128 stands for zero in the data rows.
Here are some numbered points:
[185  76 173 119 207  55  93 158 139 123  80] 0
[133  76 168 157 174  83 122 149 131  82 134] 1
[125 196 114  75  58 204 152  83 169 138  95] 2
[ 87 153 153 116 165  71 106 153  88 173 143] 3
[160  80 179 187 170  94 138  98  70 108 124] 4
[127  71 146 146 202  88  94 193 120  71 151] 5
[151  86 151 175 163 110  91 154 116 123  87] 6
[140 181  99  60 192 129 108 203  79  63 154] 7
[170  62 203 119 163 129  63 188  94 138  80] 8
[ 80 181 129 194  58 100 137  68 199 153 109] 9
[140  91 173 134 163  55  93  68 109 198 184] 10
[ 95  91  69 194 133 174 137  53 199 108 154] 11
[155  62 188 209  73 100 137 113  79 168 124] 12
[125  76 188 105 163 204 167  53 139  78 109] 13
[140 106 114  90 177 204  48 188  64 153 124] 14
[102  99  99 125 183 148 110 186 107  99 151] 15
[110 155 110 117 140 114 109 115 124 134 179] 16
[155  62 188  75 207 144 108 173 124  78  95] 17
[ 97 168  65 134 168 142  91 109 150 153 130] 18
[147 168 112  69 114 148 153 124 169  93 111] 19
[121 121  76 123 103 148 178 102 172 123 139] 20
[183  62 175 119 136 184 151 106  70 121 102] 21
[127  88  97  60 202 127  94 171 135 127 180] 22
[125 211  99  75  58 174  78 113 184 138 154] 23
[ 75 172  91 110 157 139 139 160 144  97 125] 24
[157  86 114 115 106 148 167  93 150 123 149] 25
[114 174 116  80 103 180 108 175  68 181 111] 26
[155  76 114  60 207 100  78 188 124 138 169] 27
[155 211  84 179 133 114  93  68 139 183  50] 28
[ 95 179  86  65 168 185 169 111 146 116  87] 29
[110  76 173  60 207 129  93 188 139  78 154] 30
[170  76 144 209  58 114 182  83  94 153 124] 31
[155  76 155 116 146  99 117 137 101 151 154] 32
[140 155 155 165  95  60 139  81 118 145 154] 33
[125  76 144 209  58  85 152  98 184 168 109] 34
[ 99  71 157  65 168 124 109 193 144 112 165] 35
[ 97 110  99  75 166 176 154 186 113  99 134] 36
[142  95 121 198 105 111 135  78  81 153 190] 37
[174 123 153 151 123  83 117 121 152 108 104] 38
[131 142 155  99  95 111 164  74 124 149 166] 39
[125  76 144 209  88 114 167  53  94 183 154] 40
[ 80 211  99  75  58 174 182 128 154 138 109] 41
[200  62 159 119 103 189 167  83  64 138 124] 42
[140  76 203 194 177  85 152 128 109  93  50] 43
[138 108 149 163 114 127  72 113 120 149 155] 44
[127 200  59 163 118  73 182 121 122 151  93] 45
[170  62 188 209 148 129  78 113  64 153  95] 46
[125 127 172 131 163 133 111 119 150  71 107] 47
[131 166  86  60  82 176 120 126 174 114 173] 48
[125 211  69  60  88 159  93 143 169 108 184] 49
[157 153 121 115 187 107 113 169  68  91 126] 50
[155  91 173 119 192 100  48 203  64 123 139] 51
[ 80 211  99 164  73 114 137  53 124 183 169] 52
[ 50 211 129  75  88 159 167 113 139 183  95] 53
[185  62 173 209 148  85 152 128  64  93 109] 54
[144 166  86 112  58 122 135 173 161 112 140] 55
[127 187 123  60  73 176 121 126 172 119 124] 56
[110  91 203  75 103  55 167 143 124 183 154] 57
[164  67 127 153 151 165 115 113 156  95 102] 58
[ 80 151 114  75  58 204  93 158 169 123 184] 59
[102 134  86 209  58 103 164  87 163 177 124] 60
[119 196 106  69 103 159 158 119 135  82 162] 61
[155 211  84 179  58 189 137  98 109  63 124] 62
[ 73 155  93 153  73 167 139 158 129 149 119] 63
[147  80 194 134 196  70  96 169 122 110  89] 64
[ 95  76  84  60 177 189 122 203 154 108 139] 65
[ 65 166  54 194 103 204 137  83 124 168 109] 66
[125  91 173 164 207  55 108 188  94 138  65] 67
Which point above is nearest to each new point by angle? Its number follows each.
[170  95 138 164 146 159 104  68 156 112  96] >> 58
[153 110 160 159  58  96 141  93 150 168 121] >> 34
[125 151 104 107 112 137 162 137 165  97 111] >> 19
[170  91 144  60 207 159 122 113 184  93  65] >> 17
[106 112 108 209  63 124 177 102 143 157 108] >> 60
[136  89 114 114 123 116 109  89 135 192 190] >> 10
[129 121 159 144 138 129 130 139 131 110  78] >> 43
[129 172  76  75 148 167 111 158  96 179  98] >> 26
[151 145 159 135 129  83 106 143 146 130  81] >> 38
[110 112 159 125  92 167 143  96 113 112 180] >> 39
[ 84  99  86  71 159 167 111 186 165 123 158] >> 65
[121 117 170 125 103 184 132  74 146 106 130] >> 13
[ 65 136 121 118 142 193 154 152  87  65 175] >> 36
[110 181  69 194  58  85 152  98 139 198 124] >> 60
[129 155  99 125 153 145 100 130 113 145 115] >> 18
[ 65  91  99 134 148 204 182 158 109  48 169] >> 36
[ 88 187  89  97 129  66 160 177 187 110 119] >> 24
[103 189 121 106 142 110 130 151 127 153  76] >> 53
[118 211 110  78 110  81 167  92 167 108 165] >> 61
[ 82 202 103 112  86 137 162  81 101 149 194] >> 52
[ 80 151  69 209  58 114 152  98 169 183 124] >> 60
[185 181 159  60 133 100  63 113  79 138 199] >> 16
[114  62 151 108 142 120 126 181 126 140 140] >> 35
[140 118 159 187 183  64 106 147  66 149  91] >> 67
[185  78 168 209 120  73 141 123  70 110 132] >> 54
[ 84  91 102 144 161 146 132 104 187 108 149] >> 11
[151 192 104  71 148 152  85 164  96  97 149] >> 7
[ 82 164 119 127 181  60  83 181 105 168 137] >> 3
[110  91 159 209  73 100 182  53 124 168 139] >> 40
[166  88 110 123 125 148 134 124 161 117 111] >> 58
[142  71 155 127 146 204 156  59 155  95  98] >> 13
[ 99 146 136 185 108  83 175  78 126 112 162] >> 33
[110 211  69  60  88 159  93 143 184 123 169] >> 49
[ 80 168 108  69  97 193 104 175 146 101 167] >> 59
[164 106 125 153 165 120  96 150 101 121 106] >> 6
[ 71 183  59 144 103 199 137  94 141 151 126] >> 66
[110  67 119 112  86 171 162 130 150 151 151] >> 25
[143  67 198 140 155  64  94 154  88 149 154] >> 32
[ 65 136  54 179  88 204 182  98 154 138 109] >> 66
[106 149 172 165 112  94 150  87  85 151 138] >> 33
[127 125 110 168  63 111 106 107 109 183 199] >> 37
[ 95 196  69  60 163 174 197  83 124 138 109] >> 29
[200  76 188 179 163  85 137 113 124  93  50] >> 43
[144 127  87  84  86 199 134 113 172 112 151] >> 48
[160 136  97 115 123 165  89 149 111 115 147] >> 14
[ 80 211  99 164 177  55 137 188 109  63 124] >> 24
[112 155  74  65 142 133  94 164 165 134 169] >> 49
[125 196 173  60 163  85 108 143  94  63 199] >> 7
[ 76 151 144  99 114 146  66 169 146 125 171] >> 59
[164  62 183 209 142 135 117 113  70 131  83] >> 46
[ 90 177  73 140 149  94 137 147 143 149 109] >> 45
[200  62 144 179  73 129 182  83 109 153  95] >> 31
[125 196 144  75  58 174 108 158  79 198  95] >> 26
[125 211  99  75 118 189 167 143  49  78 154] >> 61
